In the data rows, the value 128 means zero.
Here are some points, one per row:
[ 65. 130. 103. 154.  35. 149. 147. 132.  60.  81. 169. 201. 140. 173. 141. 169. 179. 154. 171.
 154.  71. 166. 100. 118. 135. 167. 151.  53.  94. 138.  88. 121. 154. 154.]
[169.  87.  99.  95.  53. 103. 149. 101. 159.  75. 151. 150.  93. 182.  85. 113.  94.  81.  80.
  74. 153.  81. 101. 120.  54. 146. 103. 139. 120.  70. 173. 121. 211.  50.]
[118. 181.  20.  92. 140. 158. 127. 130. 100. 155. 121. 149. 200. 156. 149. 128. 121.  96.  88.
 102. 150.  99. 130. 105. 119. 103. 125.  12. 154. 179. 166. 177. 108.  52.]
[117. 148. 151. 164. 143. 142. 105.  42. 120.  86. 149. 121.  93. 106. 132. 108.  62.  91. 122.
 187. 129.  73.  47. 124.  92. 163. 136. 146. 152. 209. 146. 120.  64. 141.]
[ 82. 172. 130.  90. 141.  87. 116. 140. 226.  84. 223. 162.  77.  76. 102. 131. 115. 171. 100.
 160.  54. 111. 127. 114. 119.  84.  88. 100. 100. 129. 132. 202. 171. 171.]
[111. 176. 167. 145.  98.  73. 137. 157.  74.  93. 100. 156. 120. 188. 116.  61. 138.  88. 186.
 128. 175. 131. 163. 146. 177.  81.   0. 155. 108. 141.  94. 140. 107.  81.]
[ 58. 124. 172. 189. 107. 148.  84. 156. 116. 115.  75. 143. 135. 145. 171.  96. 143. 125.  91.
 117. 123. 122.  73. 168. 153.  98.  98. 114. 189.  65. 158.  97. 207. 183.]
[145. 107. 131. 190. 124. 150. 188. 184. 112.  94. 134.  82.  76.  65. 101. 205. 133. 110.  78.
  51.  98.  70. 162. 160. 152.  98. 144. 125. 136. 140. 194.  95.  63. 119.]
[ 93.  91.  97. 131. 101.  98. 162.  26. 206. 123.  81. 131. 122. 124.  60. 102. 191. 158. 109.
 114. 123. 207. 194. 134. 163. 139.  92. 144. 166. 124. 127.  97.  60.  82.]
[ 97.  95.  73. 120. 169. 164. 158. 134. 153.  97.  54. 137. 200. 136. 174. 178. 115. 123. 138.
 194. 157. 121.  79. 102.  93.  90.  76. 113.  82.  51. 202. 107.  97. 157.]
[125.  67. 115.  88. 149. 120. 164. 182. 153. 115. 112. 172.  99. 114. 136.  97. 100. 136. 146.
 128. 116.  52.  73.  59. 181. 143. 168. 153. 208. 123.  37. 162.  44. 135.]
[186. 146. 135. 109. 144.  37. 135. 179.  89.  68. 136. 157. 200.  75. 116. 133.  70. 100.  85.
 159. 101. 196. 160. 115.  61. 120. 193. 152.  90. 136. 105.  81. 118. 121.]
[146.  84. 111. 130. 239. 153. 122. 110. 133. 127. 138. 175.  82. 192. 138.  96.  90.  98. 135.
  82.  84. 172. 149. 197.  73.  90.  94.  99. 108. 213. 131.  65. 155. 157.]
[102.  79.  98. 173. 113. 100. 140.  97. 161. 171. 123. 115. 158. 175. 138. 196. 120.  56.  67.
 147. 114. 181. 121. 126. 137. 128.  93. 151. 160. 144.  58. 133. 113. 150.]
[147. 126. 213. 153. 162. 148. 108. 108. 162. 104.  36. 136. 111. 153.  40. 134. 118. 172. 124.
 182. 161. 135.  84.  35. 161. 150. 175.  76.  53. 116. 155. 127. 140. 115.]
[132. 129. 150. 162. 187. 106. 122. 158. 163. 137. 136. 146. 116. 150. 194.  44. 135. 105. 108.
 159. 152. 121. 198.  93.  79. 208. 162.  95. 150.  85. 133. 196.  93. 190.]
[ 83. 159. 101. 149. 173. 105.  85. 120. 168. 164. 175. 148. 160. 145.  67. 127. 197. 140. 179.
  68. 168.  56. 109. 173.  84. 203. 160. 169.  83. 143. 124. 107. 102. 169.]
[143. 133. 168. 172. 121. 153. 143. 122. 143.  95. 166.  59. 190. 139. 105.  93.  73. 126. 117.
 140. 152.  70. 186. 156. 214. 144. 173. 116.  78. 185. 132. 188. 177. 142.]
[115. 128.  93.  83. 149. 121.  79. 132.  66. 102. 216. 129. 111. 130. 144. 137. 100. 150. 151.
 159. 142. 158. 168. 130. 178. 137. 118. 209. 172.  93. 214. 126. 107. 121.]
[122.  91. 173.  22. 126. 115.  73. 164. 116. 215. 125. 148. 147. 194.  74. 180. 119. 163.  91.
 124. 164. 125. 139. 149. 151.  85. 187. 144. 156. 180. 159. 122. 143. 125.]
[146.  27.  68.  75.  95. 160. 115.  66.  91. 117.  88. 132. 110.  32. 113.  96.  84. 118. 172.
 106. 180. 176. 137. 220. 140. 115. 128.  87.  98. 121. 114. 187. 149. 173.]
[192. 208. 143. 149. 155. 177. 132. 129. 199.  88. 109.  69. 117. 155. 147. 150. 111. 206. 197.
 114. 129. 193.  76. 112.  98.  71. 141. 154. 181. 125. 115. 192. 135. 118.]
[114. 146. 123.  90. 138.  78.  91. 131. 138. 132.  61.  42. 134. 131. 111. 137. 109. 119. 206.
 107.  29. 108. 153. 134. 109. 211. 101.  75. 163. 113. 143. 118. 153.  72.]
[186. 133. 165. 106. 166. 112.  98. 109. 145. 103. 182. 126. 150.  47. 198. 122. 213.  80. 110.
  80. 176. 111.  56. 106. 143. 145. 101. 143. 133. 144. 135. 127. 132. 122.]
[142. 135. 123. 139. 123. 186.  75. 128. 131. 110. 201.  48.  95. 140.  83. 128. 109. 126. 134.
 158. 180.  81. 192.  91.  84.  42. 130.  87. 125.  54.  16.  68. 101. 152.]
[150. 126. 107. 184. 162. 145. 143. 137. 100. 224. 125. 181. 109.  75. 159. 190. 112. 134. 190.
 141. 131. 125. 154.  78. 185. 149.  74. 142.  28. 114. 113. 127. 170.  91.]
[180. 191. 123. 158. 122.  91. 157. 151. 113. 175. 121. 168. 128. 110.  46. 140. 134.  56. 169.
 199. 132. 130.  77. 235. 117. 113. 168. 144. 156.  65. 148. 146.  87. 137.]
[ 41. 200. 101. 126. 128. 219. 163. 169. 135. 139.  67.  99. 102. 108. 157.  74. 109. 167.  71.
 122. 126. 156.  89. 159. 101. 143. 172. 211.  52. 113.  69. 131. 146.  83.]
[ 79. 104. 148. 176. 154. 111.  46. 142. 113. 142. 159. 135. 150.  97. 123. 104. 136. 111. 143.
  67.  91. 150.  78.  95. 142.  64. 168. 129. 122.  89.  93.  94. 117.  83.]
[134. 115. 163. 119. 177. 128. 104. 131.  86. 182.  95. 153. 122. 126. 112. 132. 140. 211.  68.
 138.  73.  61. 140. 161.  61. 118.  75. 159. 150.  92.  63. 222. 109. 118.]
[ 89. 107. 137. 112. 106. 134.  69. 102. 108. 127. 130.  82. 139. 156. 137. 168. 125.  18. 158.
  98.  89. 161. 156. 109. 127. 134. 183. 163. 108. 120. 136. 207. 124. 132.]
[180.  96.  95. 133. 127. 230. 170. 135. 104. 137. 163. 142. 134. 195.  85.  81. 107. 108. 132.
 103.  92. 145. 119.  62. 147. 154.  99. 212. 148. 154. 174. 118. 131. 155.]
[127. 176. 217.  86.  63. 185. 160. 158. 184. 173. 115. 191. 114.  96. 141. 188.  88.  71. 168.
 110. 142. 142. 158. 134. 128. 163.  82. 118. 178. 150. 107.  89. 153. 136.]
[119. 115. 150. 134.  82.  83. 221.  39.  89. 190. 116. 114. 119. 116. 193. 121. 180. 121. 175.
 165.  91.  75. 170.  70.  74.  40. 179. 178. 134. 165. 167. 118. 177. 130.]
[ 57.  74. 176. 148. 131. 145. 102. 158. 115.  81. 126.  99. 121.  95. 145. 161. 180. 148. 113.
 213. 198. 130. 149. 139.  77. 169. 113. 125. 145. 198. 150. 129. 145.  55.]
[150. 110. 167. 132.  93.  95. 158. 129.  68. 127. 137. 129.  97. 151. 150. 162. 113. 179. 108.
  32. 165. 189. 121. 119.  91. 141. 101. 113.  81. 120. 172. 185.  66. 180.]
[118. 155. 199.  25.  93. 143. 166. 116. 101. 179. 139. 103. 194. 110. 142.  59. 144. 129. 121.
 119.  74. 134. 123. 107. 142. 140.  84.  81.  92. 111. 138.  63.  83. 169.]
[152.  87. 116. 154. 159. 135. 184. 179. 106. 164. 206.  59. 199. 103.  53. 107. 186. 142. 111.
 145. 139. 180.  73. 135. 133. 137. 111.  98. 180. 154. 122. 157. 170.  99.]
[235. 141. 102. 111.  97. 148.  66. 111. 115.  95.  84.  96. 121. 171. 194. 179. 200. 134.  78.
 169.  53. 111. 121. 166. 183. 151.  93. 138.  96. 120. 106. 101. 129. 156.]
[181.  99. 104. 218.  27. 126.  64. 165. 196. 163. 154. 159. 179. 105. 182.  81.  67. 194. 148.
 119. 124.  92. 145. 149. 120. 121. 152. 146. 143. 158. 169. 112. 101.  89.]
[102.  73. 150.  81. 169.  84. 213. 124. 164. 115. 150.  94. 155. 196. 218. 172. 117. 169. 175.
 144. 140. 104. 110. 192. 187. 136. 157. 105.  99.  73. 103.  81. 149. 106.]
[142. 133.  85.  99. 103. 109. 123. 173. 170. 178.  94.  99.   0. 123. 143.  64. 198. 102. 141.
 147. 143. 188. 139. 128. 148. 112. 156.  95. 101. 162. 169. 109. 124. 133.]
[146. 190. 133. 111. 166. 188. 125. 106. 121.  32.  96. 200. 149.  90. 103. 135. 210. 174. 140.
 106. 160. 104. 198. 122. 131. 104. 197. 139. 184. 109.  81. 110. 152. 153.]
[139. 202. 118. 150. 154.  91. 141.  59.  72. 142. 162. 142.  80. 119. 144. 131.  78. 144.  48.
 126. 150. 136. 129. 130. 185. 169. 170. 102. 171.  86. 128. 107. 149.  92.]
[102. 163.  48. 132. 100.  28. 130. 138. 116. 141.  61.  81. 113.  94. 100. 150.  96. 158. 118.
 101. 163. 133. 135.  82. 133. 139.  97. 148. 134. 187. 100.  79. 176. 213.]
There is one direction along which these points spread out most. How far along it is each point below, from 0 to 99? 50 is the average, and the first point above lies past it. One standard deviation of the points above along it is 16.
[ 97.  95.  73. 120. 169. 164. 158. 134. 153.  97.  54. 137. 200. 136. 174. 178. 115. 123. 138.
 194. 157. 121.  79. 102.  93.  90.  76. 113.  82.  51. 202. 107.  97. 157.] -> 59
[ 41. 200. 101. 126. 128. 219. 163. 169. 135. 139.  67.  99. 102. 108. 157.  74. 109. 167.  71.
 122. 126. 156.  89. 159. 101. 143. 172. 211.  52. 113.  69. 131. 146.  83.] -> 34
[ 79. 104. 148. 176. 154. 111.  46. 142. 113. 142. 159. 135. 150.  97. 123. 104. 136. 111. 143.
  67.  91. 150.  78.  95. 142.  64. 168. 129. 122.  89.  93.  94. 117.  83.] -> 38
[125.  67. 115.  88. 149. 120. 164. 182. 153. 115. 112. 172.  99. 114. 136.  97. 100. 136. 146.
 128. 116.  52.  73.  59. 181. 143. 168. 153. 208. 123.  37. 162.  44. 135.] -> 23
[192. 208. 143. 149. 155. 177. 132. 129. 199.  88. 109.  69. 117. 155. 147. 150. 111. 206. 197.
 114. 129. 193.  76. 112.  98.  71. 141. 154. 181. 125. 115. 192. 135. 118.] -> 23
[ 58. 124. 172. 189. 107. 148.  84. 156. 116. 115.  75. 143. 135. 145. 171.  96. 143. 125.  91.
 117. 123. 122.  73. 168. 153.  98.  98. 114. 189.  65. 158.  97. 207. 183.] -> 50
[134. 115. 163. 119. 177. 128. 104. 131.  86. 182.  95. 153. 122. 126. 112. 132. 140. 211.  68.
 138.  73.  61. 140. 161.  61. 118.  75. 159. 150.  92.  63. 222. 109. 118.] -> 27
[102. 163.  48. 132. 100.  28. 130. 138. 116. 141.  61.  81. 113.  94. 100. 150.  96. 158. 118.
 101. 163. 133. 135.  82. 133. 139.  97. 148. 134. 187. 100.  79. 176. 213.] -> 66
[146.  84. 111. 130. 239. 153. 122. 110. 133. 127. 138. 175.  82. 192. 138.  96.  90.  98. 135.
  82.  84. 172. 149. 197.  73.  90.  94.  99. 108. 213. 131.  65. 155. 157.] -> 67
[ 82. 172. 130.  90. 141.  87. 116. 140. 226.  84. 223. 162.  77.  76. 102. 131. 115. 171. 100.
 160.  54. 111. 127. 114. 119.  84.  88. 100. 100. 129. 132. 202. 171. 171.] -> 29
[102.  79.  98. 173. 113. 100. 140.  97. 161. 171. 123. 115. 158. 175. 138. 196. 120.  56.  67.
 147. 114. 181. 121. 126. 137. 128.  93. 151. 160. 144.  58. 133. 113. 150.] -> 68
[150. 126. 107. 184. 162. 145. 143. 137. 100. 224. 125. 181. 109.  75. 159. 190. 112. 134. 190.
 141. 131. 125. 154.  78. 185. 149.  74. 142.  28. 114. 113. 127. 170.  91.] -> 65
